In the rows, 128 means zero.
Each path is a new rotation, seen through one point. The rows after it are directions, each followed by how far the rotation turns it, in degrees per step (0 if it stays put).
Each turn is a multiple of 5 degrees from 10 to 175, or 0.
Each row of a path follows its step; steps can be skipped.
path 1
step 12: [125 130 127 126 125 123 135 127 128 126 122 126 125 140 126 124 122 132
 119 119 149 133 121 132 133 126 118 125 126 132 117 132 134 121 116 136
 132 133 115 113 137 135 142 130 134 122 129 128 127 131 139 125 120 131
 128 124 125 135 137 130 116]
step 14: [111 126 126 130 129 137 125 141 126 124 128 123 126 138 132 132 131 126
 133 111 121 118 130 131 122 116 128 130 118 143 129 132 133 120 137 121
 138 137 124 125 133 128 126 134 129 117 136 116 134 119 142 131 125 128
 130 130 132 137 130 122 133]
step 18: [112 134 120 124 126 122 118 126 119 131 127 117 115 124 125 126 115 135
 130 131 132 136 132 141 119 123 125 121 123 131 129 116 130 128 131 126
 127 139 113 124 122 136 126 126 133 120 127 128 130 120 122 134 141 138
 135 130 136 128 134 131 116]
step 19: [119 139 141 127 120 126 125 129 129 140 121 117 123 133 128 128 125 130
 120 131 135 142 126 128 112 119 130 126 117 129 126 132 134 125 124 123
 136 137 126 122 136 140 117 131 133 122 124 127 126 123 120 128 136 135
 136 141 130 135 122 126 116]
step 21: [128 140 121 137 120 115 129 128 136 123 115 131 132 132 120 137 124 128
 135 115 126 134 125 125 115 113 122 127 131 124 124 128 130 113 125 125
 122 126 129 127 123 134 129 129 120 126 139 115 137 127 138 117 130 127
 131 137 135 126 141 129 129]
step 34: [116 116 128 123 117 131 130 125 117 126 120 125 137 119 118 118 128 129
 131 127 135 132 113 125 119 125 130 122 132 133 128 124 131 138 130 121
 127 129 121 116 123 138 131 127 121 117 144 134 122 128 130 120 122 131
 132 123 133 136 138 128 114]
step 38: [121 131 125 133 116 115 136 132 130 135 122 135 129 139 127 127 127 127
 126 120 130 145 140 125 115 120 118 124 134 125 127 140 143 128 128 115
 137 132 126 120 128 128 119 132 119 128 128 123 141 120 130 121 125 120
 134 125 130 128 134 125 126]
step 39: [120 126 114 136 128 116 140 139 122 127 113 129 122 128 127 133 118 129
 127 117 120 135 129 121 121 119 124 119 129 122 132 128 137 126 132 131
 127 131 128 128 118 130 129 136 120 121 139 117 140 121 131 130 137 128
 140 135 134 130 138 126 133]
[131 127 129 126 131 131 126 129 126 124 128 130 128 129 130 127 127 126
 127 126 128 127 129 127 133 126 130 129 129 129 127 128 129 129 126 129
 131 131 128 128 126 130 128 128 129 127 127 126 128 132 128 128 126 128
 127 129 126 126 128 129 127]
20
[127 128 128 128 126 130 130 129 128 127 130 126 127 128 128 130 123 126
 128 130 127 128 127 129 130 127 129 127 130 129 130 124 127 131 131 129
 130 130 131 130 130 125 127 128 131 128 129 126 129 123 128 130 127 128
 130 131 129 128 129 127 126]
85
[131 126 124 129 125 128 127 127 128 130 127 128 128 125 128 126 128 127
 128 127 130 128 131 129 128 125 132 126 127 127 127 127 129 127 126 128
 129 128 130 127 128 125 126 126 127 127 129 129 128 126 128 129 126 124
 126 127 128 129 129 128 131]
100
[128 129 129 127 129 128 130 131 128 127 127 125 129 128 127 129 131 128
 128 128 129 125 128 131 130 131 126 127 129 130 125 130 126 128 129 129
 128 132 126 129 128 127 129 127 129 130 128 129 125 127 128 130 125 124
 127 129 129 131 130 128 130]
20
[128 125 129 130 131 126 127 129 125 128 128 129 129 130 128 128 130 130
 128 128 126 127 123 129 128 126 128 126 126 130 126 129 129 128 127 130
 127 125 131 128 131 129 130 128 128 129 127 124 131 126 129 130 127 128
 126 127 127 127 131 128 128]
40
[128 131 125 127 126 126 125 126 129 127 128 130 127 130 126 126 126 128
 130 129 128 130 130 127 131 129 124 126 129 129 127 127 129 132 129 129
 126 128 129 126 132 129 128 128 129 131 128 127 128 130 130 128 129 127
 126 126 129 128 129 127 129]
70
[129 127 129 130 126 128 130 131 127 128 127 129 131 131 131 133 128 129
 128 129 129 127 131 128 130 125 126 131 129 129 127 128 129 125 127 126
 125 129 127 128 131 127 127 126 127 128 128 126 126 128 130 127 129 129
 129 126 129 129 127 131 128]
45
